In the rows, 128 means zero.
Each run below is a few steps of one of 7 hidden systems, one row a step.
trace 1, j293 (8 x 22):
[[139 114 140 173 112 130  99 135 184 130 162 121 122 103  97 123  84 172
  145 160 121 115]
 [110 150 149 135 129 141  59 106 130 154 154 129  82 102  92  91 132  94
  118 110 133 118]
 [125 140  83 135 174 165  71 142  97 113 121 119 129 110 167 152  88 123
  135 121 147  87]
 [139 165 186 140 116 128 134 153 150 109 151 159 101  89 163 195 114 156
   99 125 124 117]
 [134 129 126 105  71  99 112 121  70 181 117 145  95  96 120 156 171 113
  128 142 104  94]
 [162  78  72 152 139 131 113 152 151 160 127 144 153 109 122 133 103 178
  151 179 126  95]
 [120 140 194 166 124 124  89 125 173 133 181 124  81 131  71 105 111 152
  136 149 113 150]
 [ 86 136  97 128 132 155  57  99  81 151 123 107 121  97 106 111 111  75
  134  91 164 101]]
trace 2, j38, 8 rows:
[[113 116 158 131 109 124 193 130 110  92 117 122 158 161 145 168  89 164
  139 156 121 178]
 [128 137 165  91  63 110 162  90 132 158 126 156 110  96 117  99 169  89
   90 123 104 151]
 [165  95  38 118 139 124 128 120 145 127 105 102 157 148 138  62 140 117
  150 153  98 102]
 [117 135 173 172 131  98 142 144 180  90 163  80 123 185  77 121 133 163
  165 114 136 148]
 [ 93 150 152  99 163 139  92 111  77 164 122 140 100 138  95 110 177  64
  111  78 165 144]
 [128  92  68 111 189 164 167 143  89 107  83 140 196 160 181 152  89 139
  131 143 152 148]
 [128 149 220 121  63 100 204 122 136 100 141 145 109 138 139 166 125 157
  109 158  87 183]
 [143 113  82  83  65 106 124  86 112 189 103 137 120  87 115  66 193  63
  112 122 101  99]]
trace 3, j29:
[[111 113  79 137 151 106 104 150  72 140 108  86 146 168 101 156 161 127
  179  98 166  88]
 [102  98 165 132 179 137 170 144 137 147 131 165 167 160  88 144 132 149
  125 111 191 190]
 [ 91 135 154  95 117 148 151  87  43 112 105 126 118 166 144 119  98 100
  121 161  97 196]
 [127  99  96 126  48 121 200  98 164 104 104 111 194  93 148 119  90 133
  128 138 119 131]
 [183 147 119 116 149 108 144 127 203  92 141 110 104 169 140  45 180 110
  122 132  74 127]
 [112 139  76 139 112  92  87 132  96 130 115  57 129 141  99 133 178  97
  173  63 158  57]
 [124  95 120 129 232 148 145 171 151 154 123 174 178 151 106 141 151 144
  120  91 212 149]
 [ 87 150 187 106 146 134 147 124  17 105 115 126 100 200 139 172 116 128
  135 153 113 197]]
trace 4, j128:
[[152 126 139 126 114 112  90 126  93 156 144 132  65 151 108 110 137 145
  143 200  57 130]
 [ 96  96  85 169  87 125 111 110 156 131 129  74 179 100  79 114  93 133
  168  98 174  97]
 [158 140 134 124 235 174  89 144 174 122 151 172 103 142 148  77 124 119
   96 137 125 150]
 [ 91 184 136 130  92 133 109 114  59  66 116  70 111 124 175 186  92 105
  140  97 122 101]
 [139 109 144 100 129 131 203 137 176 160 113 203 180  76 141 149 162 124
   75  91 180 145]
 [169 141 149 115 107  95 106 148  64 145 134 139  50 158 144 158 157 159
  141 210  39 116]
 [ 86  82 111 173  47  95 142 111 165 156 133  79 187  95  41 128 117 145
  173  95 187 107]
 [164 112 117 121 252 174  65 143 155 165 152 181  92 157 117  49 134 123
  108 171 112 158]]
trace 5, j204, 8 rows:
[[119 112  80 124  73 116 126  80 137 126 116  71 146 126 101  53 132  89
  152 122 110 117]
 [143 135  96 136 210 146 126 142 191  88 132 107 154 164 140  75 139 112
  130  87 155 126]
 [ 93 175 185 119 137 105 142 132  94 100 132 106 105 173 117 156 180  99
  130  63 154 143]
 [127  93  93  87 119 118 180 132  81 174  80 169 179 112 139 165 171 113
  115 107 169 123]
 [165 101 141 117 162 123 180 154 120 116 120 157 132 188 152 138 124 181
  132 204  80 178]
 [113 109 159 142  23  88 161  87 154 136 140  91 127 123  69  91 130 133
  149 155  93 153]
 [139  95  54 121 172 155  93 100 169 147 120 116 155 130 105  19 130  85
  133 126 136 121]
 [102 172 146 155 189 136 119 143 136  41 141  59 127 203 137 129 112 124
  157  79 151 140]]
trace 6, j128 (8 x 22):
[[117 114 109 112 182 166 133 120 114 123 113 146 155 142 145 107 106 110
  115 127 149 160]
 [132 148 138 117 113 137 159 118 114  79 118 119 128 137 178 140  95 130
  119 148  95 145]
 [141 132 131 108  72 103 170 110 162 132 121 134 140  97 134 113 164 107
  108 109 119 118]
 [174 118  96 123 141  97 117 156 130 151 127 131 109 146 124 125 185 141
  145 144 103  88]
 [106 123 143 165 136 106 116 144 138 117 147  84 133 166  75 139 135 152
  170 106 157 125]
 [ 94 120 139 113 183 162 115 110 105 142 124 144 135 153 103  90 124  95
  118 113 160 175]
 [119 127 104 113 136 158 146 118  76  92  99 119 150 141 185 147  74 127
  130 159 110 148]
 [144 133 156 118  74 118 193 109 190 103 129 140 148  99 150 117 122 128
   99 127 107 146]]
trace 7, j29 (8 x 22):
[[130 148 149 103 113 122 140 121  93 127 119 143 106 129 151 142 145 113
  111 136 106 135]
 [143  99  98 126  92 115 144 127 128 150 115 135 148 105 127 137 130 141
  136 150 121 107]
 [147 121 137 141 144 117 120 135 163 132 147 125 111 152 100  93 140 145
  141 149 109 136]
 [ 96 136 124 141 118 131  88 109 108 132 134  95 120 125  97 117 121 105
  146 103 146 117]
 [122 122 117 132 175 163 130 136 145 117 122 147 159 118 147 133  98 129
  115 113 166 135]
 [131 163 165 117 129 127 146 134 104  91 128 129 103 147 166 159 126 130
  117 132 103 143]
 [135 120 120 107  69 109 157 115 123 155 113 146 141  84 135 145 153 116
  115 122 126 109]
 [173 101  98 128 154 120 124 147 149 144 130 140 122 150 127  96 144 149
  141 173  97 121]]
trace 8, j205 (8 x 22):
[[154 112 106 114 152 114 123 163 116 181 118 174 131 101 129 168 178 136
  119 114 158  88]
 [129 103 161 151 141 125 127 159 110 154 143 159 121 134 104 184 104 190
  142 175 135 147]
 [ 85  96 155 142  75 139 133  88 127 160 136 133 147  94  74 114  85 128
  131 143 147 164]
 [130 130  88 125 125 169  76  95 120 123 126 120 117  95 151  84  69 103
  121 161  97 115]
 [143 183 150 145 104 122 117 128 177  64 152  91  97 112 167 132 113 127
  120 108  97  96]
 [142 158 138 105 120 101 124 133 151 150 131 146 107 101 125 123 210  87
  100  65 143  90]
 [149 119 105 127 173 121 105 180  81 160 119 159 121 131 142 198 154 159
  138 134 150  86]
 [109 100 189 151 118 125 168 145 146 147 145 165 149 121  93 178  99 183
  126 149 159 173]]
trace 9, j38, 8 rows:
[[ 77 147 158 144  84  97 133 119  90 110 129  70 129 148  90 165 139 120
  161  78 160 123]
 [141 116 125  93 197 157 142 137 145 164 118 200 146 113 141 111 161 103
   80 105 166 150]
 [135 121 108 121 121 127 143 131  55  92 104 102 125 179 169 156  91 158
  159 194  71 141]
 [107 116 176 133  40  92 186 107 182 151 139 138 156  80  78 133 152 126
  115  93 157 141]
 [173 121  82  99 187 150  78 117 131 152 127 149  90 147 141  38 153  95
  115 169  77 125]
 [ 90 117 105 178 102 106 142 133 123  69 124  38 173 172 102 154  86 160
  196 109 154 116]
 [116 162 220 109 171 141 135 129 170 149 157 192  95 115 103 117 176  96
   68  78 167 176]
 [134 119  37  86 151 151 109 118   7 124  70 110 138 156 193 139 115  98
  144 160  98 105]]
trace 10, j293:
[[137  99 138  97 133 121 162 130 138 189 119 194 144 109 107 122 179 117
   97 123 153 146]
 [127 100 104 137 141 126 122 128  78 118 118  97 128 193 119 117 100 155
  173 193  89 152]
 [ 98 120 153 155  89 135 152 103 204 117 147 116 169  87  92 107  92 126
  122  94 169 145]
 [136 155 124  85 174 155  97 103  98 128 121 143  86 152 152  65 155  68
  100 132  94 147]
 [127 142  82 154 120 120 142 149 128  61 112  69 167 137 174 176  96 147
  160 101 141  79]
 [152 146 197 104 130 109 174 144 182 153 145 197 111 103 128 141 193 126
   75 101 138 148]
 [121 102  81 111 117 101 114 126  21 152  95  92 120 187 110 137 158 126
  180 166 100 117]
 [126  76 123 167 130 145 172 140 215 129 138 147 203  96 106 134  71 180
  131 132 181 145]]
trace 11, j189:
[[142 116 176 135 100  97 170 152 173 162 144 174 135  99 102 171 164 164
  112 118 151 130]
 [140 117 114 117 139 138  63 115  84 180 133 151  79 121 109  98 135 117
  132 178  93 121]
 [ 97  87 104 169  89 134 135 116 146 122 128  91 183 110  93 136  62 160
  166 135 161 124]
 [134 164 182 127 167 160 116 114 195 100 163 150  95 125 135  72 113 109
   88 121 115 169]
 [108 160  78 111  98 139  98 105  61 100  99  82 129 103 179 150 111  80
  134  96 124  77]
 [168 122 139 138 149 111 187 181 206 118 135 168 166 108 154 180 150 175
  110 107 161 108]
 [142 162 167 114 121 104  67 133  74 164 150 141  33 137 113 135 181 118
  128 157  76 110]
 [ 96  58  73 140  79 126 141 114 108 191 100 127 202  80  78 149 102 141
  153 129 187 110]]
trace 12, j205, 8 rows:
[[113 156 151 102 113 132 154 115 119 115 118 143 132 106 155 146 145  94
   96  87 144 134]
 [159 123 103  98 122 121 149 140  95 143 103 156 128 116 170 158 151 131
  116 149 108 108]
 [155 106 138 146  98  95 157 150 157 137 138 132 133 132 112 150 138 177
  146 161 109 122]
 [117  97 127 143 119 118 104 114 143 174 145 124 125 127  57  86 142 130
  147 138 138 135]
 [104 127 105 153 171 164  67 125 114 117 136 104 127 132 120 116  78 125
  148 129 149 119]
 [106 168 170 129 139 156 138 115 150  79 140 129 126 118 156 130  93 110
   99  98 142 156]
 [130 153 126  82  94 123 148 107  87 131 101 143 119 107 172 137 162  82
   98 110 110 118]
 [180 116  90 123 117 101 157 162 137 127 114 141 140 120 168 167 150 163
  134 152 106  83]]
trace 13, j189:
[[112 149 164 118 101 126 120 113  88 125 131 127  96 131 133 141 121 119
  122 141 103 145]
 [137  99  94 113 105 131 160 117 135 143 105 143 167  99 139 123 122 123
  120 137 134 122]
 [162 135 128 143 147 119 114 145 165 108 149 114 104 152 129 104 132 149
  141 151  95 117]
 [ 97 139 136 131  88 110 119 105 117 136 129  99 126 119  93 122 149  98
  138  86 150 116]
 [135 112 103 121 198 159 121 146 138 139 120 161 153 128 140 123 126 125
  114 118 164 133]
 [115 153 161 143 126 126 117 140  88  97 138 107 100 153 141 173 101 152
  146 148 109 136]
 [120 117 147 100  76 122 177 104 132 152 114 162 150  90 129 132 141 111
   97 122 133 148]
 [176 115  77 123 160 134 103 140 135 130 123 132 115 140 154  96 127 139
  136 178  82 104]]
trace 14, j204, 8 rows:
[[145 178 179 142 133  99 140 157 147  70 152 100  87 172 148 157 153 149
  137 115 100 125]
 [123 113 125 115  74  92 135 120 125 197 122 148 134  83  81 135 193 104
  121  91 159  97]
 [151  84  80 130 220 151 105 163  97 149 115 150 140 178 132 127 120 160
  149 177 130 139]
 [ 81 136 208 163  74 118 163 115 137  91 152  99 133 140  94 160  78 160
  143 135 134 178]
 [120 115  99  83 105 159 120  71 120 172 107 161 135  70 134  60 128  58
   85 129 124 138]
 [163 146  68 139 175 136 120 154 126  48 115  76 136 181 201 130 101 147
  159 147  87  96]
 [126 168 213 144  77  85 165 135 214 116 167 132 112  98  96 145 177 131
  105  63 151 122]
 [138 108  71  87 164 125  73 126  43 212 100 158 102 137 107 104 194  84
  129 134 130  98]]

Name the system that made each run.
trace 15 (2 x 22):
[[135 126  94 103 151 129 152 130 114 116 100 125 155 147 154 123 149 105
  126 108 139 121]
 [143 122 147 125 131 104 172 148 132 116 126 133 133 163 130 148 151 154
  136 142 116 145]]

j38
trace 16 (2 x 22):
[[146 140 145 163 124 121  78 141 133 111 161 100  76 145 117 128  96 168
  158 181  75 115]
 [ 83 137 135 151  95 129  89 112 135 151 141 110 135  75  80 136 121 104
  131  66 189  97]]

j38
trace 17 (2 x 22):
[[109 160 173 135 148 128  93 139 139 146 152 144  99 107 101 145 160 110
  110  74 171 116]
 [116 125 104 111 165 150 101 142  38 146 103 148 125 132 156 180 115 128
  131 141 141 117]]

j293
trace 18, 2 rows:
[[123 132 160 114  80 114 158 115 146 152 129 158 133  84 121 142 153 116
   99 106 141 128]
 [162 109 103 120 128 112 105 148 101 171 124 151 105 123 125 144 156 148
  140 169 102  97]]

j128
trace 19:
[[109  85 129 135 105 122 170 126 152 162 121 148 184 104  87 143 127 142
  129 112 181 143]
 [133 107 120 117 156 157  93 113  89 155 129 153 103 141 125  95  97 130
  128 195  92 158]]

j205
trace 20, 2 rows:
[[110 128 151 137  72 114  99 103 116 163 145 121  98  98  83 118 131 119
  134 134 118 121]
 [139  93  74 142 158 148  90 137 136 161 124 140 150 101 116 121 110 140
  139 139 154  97]]

j128
trace 21, 2 rows:
[[122 121 167 117 116 105 167 119 119 133 130 130 119 172  97 113 159 130
  132 142 110 174]
 [104  92  86 124 116 130 148 103 114 135 103 101 178 142 102  97 119 110
  151 120 151 139]]

j293
trace 22 (2 x 22):
[[119 128 161 135 145 128 114 131 107 137 142 136 102 156 104 130 122 143
  136 154 118 158]
 [ 95 118 134 133  90 140 122  97 112 139 126 124 141  99 113 129  90 118
  128 129 141 139]]

j29
trace 23:
[[133 171 175 124 152 151 128 110 150  67 150 119  87 160 161  88  96 119
  109 149  78 175]
 [115 156 102 121  50 117 127 103 119 112 112  93 138  65 158 148 127  88
  124  80 133  66]]

j29
trace 24, 2 rows:
[[136 146 130 120 137 111 157 131 127  87 121 100 128 177 143 119 154 120
  137 115 113 138]
 [128 118 130 114 108  99 169 127 145 142 119 131 149 131 108 123 181 115
  126  97 148 128]]

j204
trace 25 (2 x 22):
[[113 163 144 168 125 115 102 127 145  61 153  48 106 178 114 114 108 136
  170 114 110 121]
 [ 99 135 118 101 166 150 139 107 138 133 110 141 161 121 122  90 160  63
   97  52 190 141]]

j128
trace 26, 2 rows:
[[120 154 165 139  97 110 110 120 143 128 152 118  95 112 107 127 142 121
  126 111 120 116]
 [132 117  91 121 150 150  93 127 119 153 120 146 134  94 136 121 121 112
  119 124 145 100]]

j29
trace 27:
[[ 81  97 132 116 119 139 169 111  64 136  98 132 174 146 115 158 100 127
  139 132 163 174]
 [134 117 159  96 113 146 189  99 146 127 120 173 142 119 149  98 111 118
   86 159 103 191]]

j38
trace 28, 2 rows:
[[113 116  88 135 106 104 118 125  68 120 108  72 136 166 115 141 133 133
  179 138 118 105]
 [123  97 136 138 166 140 168 129 192 124 134 140 175 149  96  90 121 137
  125 114 166 174]]

j128
trace 29 (2 x 22):
[[150 107 105 126 134 128 167 135 149 110 114 129 160 145 147 120 121 146
  132 150 119 137]
 [137 147 148 128 115 102 131 124 140 110 139 103 100 159 116 103 159 120
  136 127  96 131]]

j189
trace 30 (2 x 22):
[[131 144 140 132 139 114 120 122 145 110 143 100 104 168 108  86 152 116
  141 123 107 137]
 [111 123  90 119 147 133 128 121 106 118 105 102 156 148 127 115 141  99
  144  95 158 119]]

j128
trace 31, 2 rows:
[[114 150 141 114 170 148 115 133 128 136 127 157 127 107 136 141 149  95
   97  73 176 123]
 [149 128 102 111 160 144 139 151  78 110 102 143 133 142 189 172 109 144
  125 159 111 121]]

j38
trace 32 (2 x 22):
[[168 124  93 102 137 111 136 152 107 149 107 153 125 122 160 154 174 130
  122 134 117  89]
 [152 108 146 150 125  96 143 161 147 137 144 134 122 151 104 157 141 184
  152 162 116 127]]

j204
trace 33, 2 rows:
[[128 104 131 129 110 110 172 120 161 132 126 124 156 142 100 105 141 135
  134 128 135 150]
 [128 131 135 118 141 124 121 111 124 129 133 119 107 164 108  78 149 109
  132 138 105 152]]

j38
trace 34 (2 x 22):
[[134  97 107 128 108 126 100  96 130 164 134 121 112 132  83  56 128 120
  144 173  93 137]
 [133 118  66 158 152 146  92 129 161  97 130  80 153 132 131  92  87 132
  159 126 133  92]]

j128
trace 35 (2 x 22):
[[132 110 137 136 170 126 136 141 150 131 138 132 135 169  98 105 139 145
  141 137 137 156]
 [ 86 137 141 126 115 133 120 102  85 120 123 100 128 145 108 124 117 105
  141 112 139 148]]

j29
trace 36 (2 x 22):
[[129 105 114 137 139 142  97 121 143 160 138 141 128 113  98  97 115 131
  132 145 135 126]
 [126 138 115 148 150 153  88 129 128 105 138 109 118 124 140 125  85 134
  138 137 125 114]]

j128
trace 37, 2 rows:
[[137 149 105 159 144 150  77 152 138 102 139 115 122  88 163 171  79 148
  135 122 140  70]
 [134 162 165 148 122 129  96 155 143 124 155 150  98  74 149 195 117 150
  110 111 142  88]]

j38
trace 38, 2 rows:
[[152 129 118 117 133 105 140 142 169 150 128 145 136 109 120 122 190 115
  114  87 152  96]
 [138 119 104 121 179 124  99 151  75 147 120 129 111 172 122 138 155 135
  151 144 125 118]]

j29
trace 39:
[[158 116 146 119 124  91 186 134 141 108 128 117 120 202 120 100 163 154
  145 173  72 169]
 [115 109 101 104  96  96 153  92 107 142 104  86 140 170  85  65 184  87
  152 115 117 145]]

j189
trace 40, 2 rows:
[[126 129 143 116 166 145 143 118 135 112 129 136 128 163 131  92 123 115
  118 138 119 172]
 [108 137 124 120  87 113 155 107 109 103 112  90 142 139 130 126 133 106
  139 108 124 128]]

j204
